A: rows in 4 groups, each row roughly a mix of its group's directions
A (132 x 10)
[[  6   2 -66  29  33  11  -9   1  -6  -2]
 [ 44 -28  26  31 -25 -30   3  -5  23  -4]
 [-11  26   8 -57 -12   7  35  -9 -17  25]
 [ 11  37 -17 -26 -28  11  22 -36 -23 -30]
 [ -4  44  13   8  23 -18 -37 -31  33  -6]
 [ -6  19 -21   8  24  56  -2  28 -16  30]
 [ -2  35 -22  32 -53  24  -3  17   5  10]
 [ 10 -37 -41  17   3  17 -31 -40  12 -11]
 [  1  19  -4  19 -11 -52 -20 -46  18   7]
 [  9 -25  50  -8  28  31  -6 -19  11  32]
 [ -4 -52 -18  42   2   3 -27 -12  26 -15]
 [ -4  42  22  -7   1 -49 -30  10 -11 -27]
 [ 19  -3  50 -27  30 -10   4  40  11  15]
 [ -2 -29  -5 -19   1  36  60   2 -19   6]
 [-39  31 -40 -26   5  -9 -18  -1 -17 -32]
 [  0 -43  35  -5 -51  23  15  -2   4  -8]
 [ 11 -26  27  51  16  21 -12  38  12  -2]
 [ 10  13   5  -6  19   9  33  10   0  67]
 [ -3  36 -24  22  -7  27  16  50 -10  22]
 [  6   6 -50  25  -6  47  -5   1  13  29]
 [  0   2  15  33  21   4 -29   6 -46  42]
 [ 34   8  21  29  45  -6   5  13  10  40]
 [  4  56  30 -15  -1 -34 -17  -8  15 -24]
 [ -6  -3  51  -6 -32  -6  -1  43  -6 -30]
 [ -8  31 -60  10 -15 -10 -11  19 -13 -27]
 [  9 -19  10   2  56  21 -18  -6  37 -28]
 [ -3  29  10   1 -41 -17  -1   4  -7 -60]
 [  4  -4 -27 -31  -7 -12   7  -9  62  26]
 [  2  -8 -43   0   1 -40 -13  20 -40 -28]
 [ 19  12   5  46  13   2   4  59  -9  11]
 [  2  37 -13 -32 -14   5  -4 -57  22   1]
 [  3  27 -29 -18  58   0  21  -6   3  27]
 [ 17  46 -19   4 -16   2 -18  28 -11 -49]
 [ 16 -16 -44  -5   0  21  25 -29  -1  47]
 [ -4   1 -10  25 -46 -17 -29 -31  12 -38]
 [ 13  50  31 -26  -5 -40  -4  -3  24  -8]
 [-17  -1 -20  -3 -34 -29  13 -11 -31 -51]
 [ 27 -15  60 -14  -3   4  35  22  -6  -1]
 [ 41   2  23  25  -4 -58 -15   6   2  -1]
 [ 23   1 -12   7   3 -55  -3 -40 -34  -1]
 [-26  15 -10 -16  12   4 -18 -21  41 -52]
 [-31 -17  -5 -58  15 -10  35  -9 -14   8]
 [-29 -38  17 -17  37 -13   1 -16   4  43]
 [  3   9  39 -27  30 -37  31   3 -11  28]
 [ 21  12   4  47 -43  19  11  13 -32 -14]
 [-19  31  20 -29  30 -30 -44 -12  -6  -1]
 [-19 -49 -12  -4  42  29   0   9  -4  30]
 [ 11 -31 -13   8   1 -14 -35 -56  19 -17]
 [ 24  35   9  -7  19 -55 -19 -14  20 -17]
 [ 24 -16  52  10 -36   3 -16  27  10 -22]
 [-14  62 -10 -23 -23  16   3 -16  26  -9]
 [ 33  -7  38   3 -20  37  26  37   9  11]
 [ 19  17  64 -28  10 -10  19  16   8  -9]
 [-20  50  14 -40  -1  16  -5  29  -4 -27]
 [ 25 -24  17  16   2  35  31  -4   8  50]
 [-27  12 -27  -4  25  29 -13  -2  47 -33]
 [  5  19   8  -4 -20  26  13  56 -40   8]
 [ 41 -18   5 -11  18  16  26   8  44  35]
 [  7 -52   4 -25  -3  31 -29 -28   3 -25]
 [ -8  13  -1 -45 -23  29  42  17 -15 -24]
 [-26  -1  -2 -28  25  43  25 -16 -11  40]
 [-40   8 -45 -14  13 -32 -21 -31  -7   0]
 [ -1 -11 -18   9 -16  50 -15  46 -22 -22]
 [ 11 -15 -16  -5 -12   3  13  12  57  47]
 [-30 -42   6 -14  34 -24  -5  22  13  35]
 [ -7 -30 -40 -29 -10 -14  28  -9  40  19]
 [ 30  46  23 -11 -19 -11  12   5   3 -47]
 [  3 -31 -54  23   2 -10  -1 -34 -21 -20]
 [ 13   3 -41  28  43  17 -35  -8  16 -14]
 [ 23  21  56 -26 -13   4  27  26  10  -4]
 [ -2 -35  10  21  37   7 -23   3  21  49]
 [ -3  -6 -37   4  43  -1  -6 -42  37   6]
 [ -6   8 -42   3  42 -18 -31 -30  25   5]
 [  6 -34   7  15  25  20  15  49 -17  33]
 [-33 -42  -4  -8 -28  -8 -14 -29  -4 -42]
 [-26  -3 -15  12  16 -53 -38 -26  -4  16]
 [-37 -31 -20 -39  -3 -44  16   2  12   2]
 [ -6 -46 -11   2  59   6 -10  -6  13  21]
 [ 12 -23  -6  -6   7  18  18   5  63 -33]
 [-19  -7   3 -16 -22 -57   3 -16   2 -42]
 [ -8  33 -14   3   5 -48 -28 -41  18  -7]
 [ -3 -48  28 -10  30  25  10  15  22  32]
 [-11  27  19 -11  18 -32 -50   5  12  34]
 [ 21 -53  15  24 -12 -19  -2 -39  21  -1]
 [  6 -10   4 -25  13 -35   3 -63  21   6]
 [-38  -8   6 -22 -44  -8   6  16 -16 -44]
 [-45  24   1 -33  -7   8 -15  26 -23 -36]
 [ -4 -48  27 -16 -25  30  -4 -39  11   0]
 [ 18  38 -17  25 -49 -10 -13 -16 -17 -25]
 [ 30 -15   2 -10 -14  46  46  24  -6 -17]
 [ 41  17  -7  49  14 -20 -20  33   8   0]
 [  7  52  24   0 -42   4   2   3 -31 -21]
 [  3   0 -14  28  -9  30   8  60 -25  17]
 [-22  18  -2  -1  -8 -58 -46  -3  -6 -14]
 [ -8 -12  51  -4 -17  31  21  42 -11   9]
 [ -1 -37 -24  13 -18  15  39 -48  -9  -2]
 [ 30 -55 -22  24  -9  15  32  -2  -9  11]
 [ 17 -14  36  34   8  44  14  36   6  -4]
 [ -2 -29  32  15  16   9   1  45  46  -3]
 [ 15  -5  -7 -11   0 -51  -5 -53  23 -11]
 [ -3 -57 -17  24 -10   1 -17 -42   8 -14]
 [-29  -4 -45  -7  44  -7 -21 -33   0  -8]
 [ 40   1  53 -19  -4  -4  33  23  12   1]
 [ -9   9 -21 -34 -43 -30  17   2  36  21]
 [-25  55   7  -4 -10   3  12  42   8 -26]
 [ 30 -42  49  26  -1   8   7  -2  16  22]
 [  6 -12  23  45 -25  15  13  35 -13 -38]
 [-27  49 -23 -49  15   1  -1  -8 -10  -3]
 [ 32 -23  60  14  -4  -6  23  -5  13  20]
 [-19 -30   9 -26  25  -7   3  11  16  59]
 [  0   7 -12 -11   8 -25 -28 -16  47 -48]
 [ 12 -12  45 -22  10 -45  18 -25 -11  25]
 [ 23   2  13 -17  32 -21  -1 -53  25  26]
 [ -4  42  54 -29 -21  -9  16  -4   7 -15]
 [  7  12 -13 -19  -7 -55 -14 -39  17 -28]
 [  1 -37  -6  13 -16  44 -20  39 -17 -22]
 [ -7 -48 -10  41   1  31 -11  25  23  10]
 [ 30   7  20 -28  -8  33  35  43   3 -12]
 [ 24 -21 -33  14  21 -24  -7 -51  -8  24]
 [  3  -9  10  -4  45   0  26  48 -24  26]
 [ 11 -40  19  11 -54  15 -24   2 -20 -15]
 [-25  19 -10 -17 -14 -60 -35  -7  -1   6]
 [  7 -32  -9  43 -23  33  23  32 -10  15]
 [ -7  10 -12 -29  23  33  -4  41 -25 -39]
 [-12   7 -32  15  46 -22 -45 -18   1 -13]
 [-25  33   8 -23  27  28  22  26  38  12]
 [ 36   5 -11  21  13  27 -16 -15  52 -24]
 [-10 -27  30 -15  46 -31   9 -21  30   3]
 [ 34  -2   4  22  31  24  15  -4  11  55]
 [ 15  29 -16   3  58 -16   0 -17   7  35]
 [-25  39   3 -27  -5  18  29  44 -22   8]
 [-17 -17  -4  25  11 -48 -49  12  17 -11]]

the one row of each list that fits no group (the others fit one group, some only roughly)
  k_694: [  1 -11  29 -53 -22  -4  19 -31 -27 -14]
  k_118: [-17  -4  13  10  34 -30 -51 -10 -15 -31]
  k_159: [ 17  -6   0 -15  13  37  28  26 -14  53]
  k_878: [ 12  33 -43   0  17  -2 -31  -9  44  14]
  k_764: [  8 -34  64  18   7 -20   5  14   5 -11]
  k_869: [ 28  18 -28   2 -43  12  26 -21  14 -36]
  k_495: [  7  51  34  11 -34 -12 -28  14   7 -16]
  k_410: [ -8 -40  30 -16 -19  18  44  13 -30   5]
  k_592: [ 23  -5 -17  38  38  39 -13  -1   5  33]
  k_806: [ 28 -12   2 -10  14 -22  14 -39 -15  54]
  k_850: [-11   5  20 -39  17 -39  24 -45   8   6]
  k_925: [-17 -21  -1 -51  15   5  28  34   1  32]
  k_287: [ 44 -31  29  11 -14  -2  -8 -37  30  15]
  k_168: [ -1  22  47  17  24  -5 -47  24  10 -10]
	k_694
  k_958: [-46  -8  -6 -22 -18  36 -15  13 -21 -37]
  k_372: [-24  25 -60   0 -14  17  21  18 -21   9]
  k_755: [ -3   1   0 -12 -24 -21 -26 -50  11 -46]
  k_184: [ 23  33 -41  20  20  31   6  12  -3  35]
  k_300: [ 16 -21  -9  15 -17  26  27  24  56  11]
  k_154: [-11  26   4 -19  10 -33 -47 -10  35 -25]
  k_117: [  2  67 -12 -20   7 -13  18   6  15 -24]
  k_246: [ -6 -36 -13  46   1  30 -21 -20  15  32]
  k_905: [  1   8 -33 -10  49  28 -21 -33   3  24]
  k_963: [  7  46  35  22 -39 -12 -17  20  -7 -16]
  k_489: [-17  33 -18  11 -18 -18 -14 -39  41 -25]
  k_654: [  1  53 -43   7   4  -3  -1  40 -14  -5]
	k_117
  k_152: [ 12  -8 -20  38 -22  60   9  -6  13   8]
  k_637: [ 29 -13  33  20  -6  -4  -8  59  -1  19]
  k_158: [-21  31 -13 -17 -26 -11 -13  40 -20 -41]
  k_638: [ 25 -16  15   8  20  42  23  22  45  13]
  k_589: [ -6 -12   7 -13 -37  12  23  46 -42 -10]
  k_718: [  8  11  11  12 -50  16  48  26 -13 -13]
  k_319: [  6  -4  15  15 -58  20   5  36 -26  17]
  k_452: [ -7   4 -45  -8   5 -11 -45 -36   4 -30]
  k_38: [ 21 -32  36  36  21  42  10 -12   6  -1]
  k_332: [ 11  21  -3 -49   7 -15  -5 -42 -15 -36]
  k_370: [ -5 -59   1  12 -17  46  13   3 -13 -10]
  k_428: [ -4 -36 -52  19  -5 -21   1 -11  -8  39]
  k_884: [  8  43  24 -19  34 -27 -27  12  14 -28]
  k_583: [ -8   4   7   9  32  44  22  27 -13  44]
  k_715: [-21 -42 -27  12 -26  50 -10  -8 -10 -10]
	k_370
  k_139: [  6  -5   7  -3  13 -63   5 -47  -9   4]
  k_545: [-28  14 -17 -25 -45  33  14  19 -23 -17]
  k_32: [ 25  50  21 -11   2 -24  13  45   2  10]
  k_566: [-31  20 -27 -40  17 -20 -19 -36  -3 -23]
  k_738: [-19  19  23   5 -12 -24   8  60 -17 -24]
  k_585: [ -6  -9  42   5 -44 -33 -10   2 -15 -36]
  k_263: [-16  53  -1 -15  -6 -37   2 -28  18 -27]
  k_218: [-18   0  30   4 -28   1  18  59 -19 -20]
  k_561: [41 -5 24 -3 14  6 37 29  5 42]
  k_487: [ 27  24 -21  -1  36 -23 -25 -42  20  14]
  k_984: [ -7 -10  27 -26 -20  21  54  23   7 -25]
  k_115: [-27 -13 -30  16 -30 -50 -14   0 -29  -3]
  k_781: [ 23  44 -50  -7  11 -22   8 -21   9  17]
  k_866: [ -4  19 -19  17  11 -27 -39 -32 -44 -15]
  k_524: [ 44  -6  24  24  27 -13   4 -21  40  21]
	k_561
  k_767: [ 14 -29 -42 -14  -2  26  43 -23  20   8]
  k_174: [ 20  22  33  38   1   5 -34  31  26  18]
  k_143: [-27 -12  -6 -25 -40  35  40   9 -22  -4]
  k_801: [-18 -20 -26 -13 -14 -19  12 -21  -1 -61]
  k_278: [  0  51 -12   2  10 -42 -37 -10  19  -4]
  k_162: [-14  44 -40 -19  16  36  -5   0  20 -23]
  k_292: [ 22   3 -16   7 -42  34  48  -2 -20  -6]
  k_815: [ 37  39   1  14 -27   3   9  -1 -50 -11]
  k_237: [ 40 -10  13  18 -35 -22 -27  -5  19 -38]
  k_426: [ 26 -40   5 -19  -6   2  46  33  -1  27]
	k_815
  k_107: [  1  16  67 -28   1 -12  23  -5  -3 -16]
  k_840: [-39 -22 -39 -30 -18  26  28   5 -18   6]
  k_24: [ -1 -54 -21  10  17  18  32  -8 -29  23]
  k_519: [17 60 42  3 10 -8  2 13 24  9]
  k_709: [ 23  40 -13 -16 -33  39  28 -23  -3  -2]
  k_142: [ 12 -11  26 -17  10  47  42  21  28   1]
  k_346: [-27  31 -16 -11   4 -43 -30 -26  24  20]
  k_250: [ 29 -11 -17  13 -18  45  39 -11   2  33]
  k_18: [-38 -19  23  -7  55  24   0  -5 -14  20]
  k_243: [  5 -49  39  17  27   6   8 -24   9  28]
  k_582: [ 23  21   7  21  10 -46 -20 -42  26  -7]
	k_519
  k_53: [ -9  38  11 -12   4 -28 -38 -18 -14 -45]
  k_475: [-19  13 -21   1  37  38  22  14 -13  43]
  k_398: [-18   8 -40  12  14 -43 -33 -24  25  -4]
  k_615: [ 11  25  38 -13  -4  49  34  22  -5   7]
  k_803: [ -3 -21  -1 -32  58  25  13 -14   8  25]
  k_14: [ -7 -39  52  -7  -9 -13  29  11 -31   3]
  k_336: [  6 -55  14 -10   9  18  43  12 -14  23]
  k_817: [  1  44  19  -5 -22  -6  -8 -18 -39 -42]
  k_601: [ 25 -46  14   3   4 -43  16   6  -1  37]
  k_371: [  9  -9  54 -23   4 -14  25  27 -30  22]
  k_762: [-18 -42 -22   1  -5   6 -28 -51   3 -21]
  k_198: [-17 -17 -28 -30  46 -16 -14 -32   4  25]
	k_398
  k_160: [  1  42 -46 -13   9 -26 -27  16  -2 -27]
  k_40: [  7  29 -42   1 -11 -25 -28 -29  -2  39]
  k_565: [-18  22  -6   3 -16 -28 -21 -31  23 -52]
  k_804: [-17  16   4   1  10 -47  -9 -33  30 -40]
  k_260: [ -7 -13 -19   0  15  48 -11   9 -17  54]
  k_546: [-13   7  -2 -47  50  -3  -8 -16   0 -35]
  k_497: [ 43 -12  -1  26 -21 -26 -38 -18  21 -24]
  k_596: [-13  15  24  23 -38 -26 -10  27 -27 -36]
  k_451: [-27  24  12 -21  60  -7   8   0 -11  27]
  k_64: [ 15  26 -25   6  -2  42  20  25 -10  45]
  k_604: [ 25 -14  47   3 -27 -40  19  22 -19   0]
  k_981: [-16  18  34 -52  22 -12   9 -21  26 -16]
  k_277: [-34 -30 -10   1  15 -46 -23  -1  -7 -39]
  k_28: [-11   0 -37   1  -5  41 -26 -24  40 -22]
  k_328: [-22  31 -51  12  23 -19 -26  11 -13 -23]
	k_260
  k_253: [  3 -47  32   7  29  16  13 -30   9  31]
  k_399: [  1  11 -26 -18   4  -2 -26 -47  11 -49]
  k_775: [  1 -15   5 -28 -45 -28  -1 -39  14 -32]
  k_478: [ -2   2 -33 -21 -33  40  21  32 -20 -21]
  k_974: [  8  56   3 -33 -30  28  12  -1  -5  19]
  k_688: [ -3  44  -7   9 -40 -35 -35  -8  -1 -18]
  k_650: [-18  -3  36  -2  28   1  29  52  14  19]
  k_330: [ 10  59 -37 -19   1  -3   6  -6 -33  -8]
  k_63: [-30  10  -1 -35 -43 -24  30   6  -4 -30]
  k_745: [ -9 -27 -10  20  17  38  15 -12 -35  44]
  k_578: [ -5 -48 -49   3   6 -15   4 -12   8  36]
	k_745
  k_302: [  6  18 -40  37  37   5  13  22  -8  34]
  k_629: [-10  33 -33   2  19  44  15  33  14  22]
  k_922: [  3   8 -11  17 -43 -19 -27 -13 -25 -48]
  k_735: [  0 -36  39 -16  27 -28   9 -29  24  20]
  k_628: [ -3  74 -12 -25  -3  -7  16   0  -2   0]
  k_418: [ 12 -24   4 -19  20  44  13   4  11  53]
  k_125: [ -8  10  -4   8  44 -27 -34 -44  14 -19]
  k_383: [ 5 -7 26 18 25 29 33 23 -4 48]
  k_881: [ -9   2  12  -6  46  -6  22 -11  37  46]
  k_620: [-21 -11  -4 -13  28 -45 -46 -16  15 -22]
  k_810: [ 18 -26  27 -21  -2  23  45  22 -25  26]
	k_810
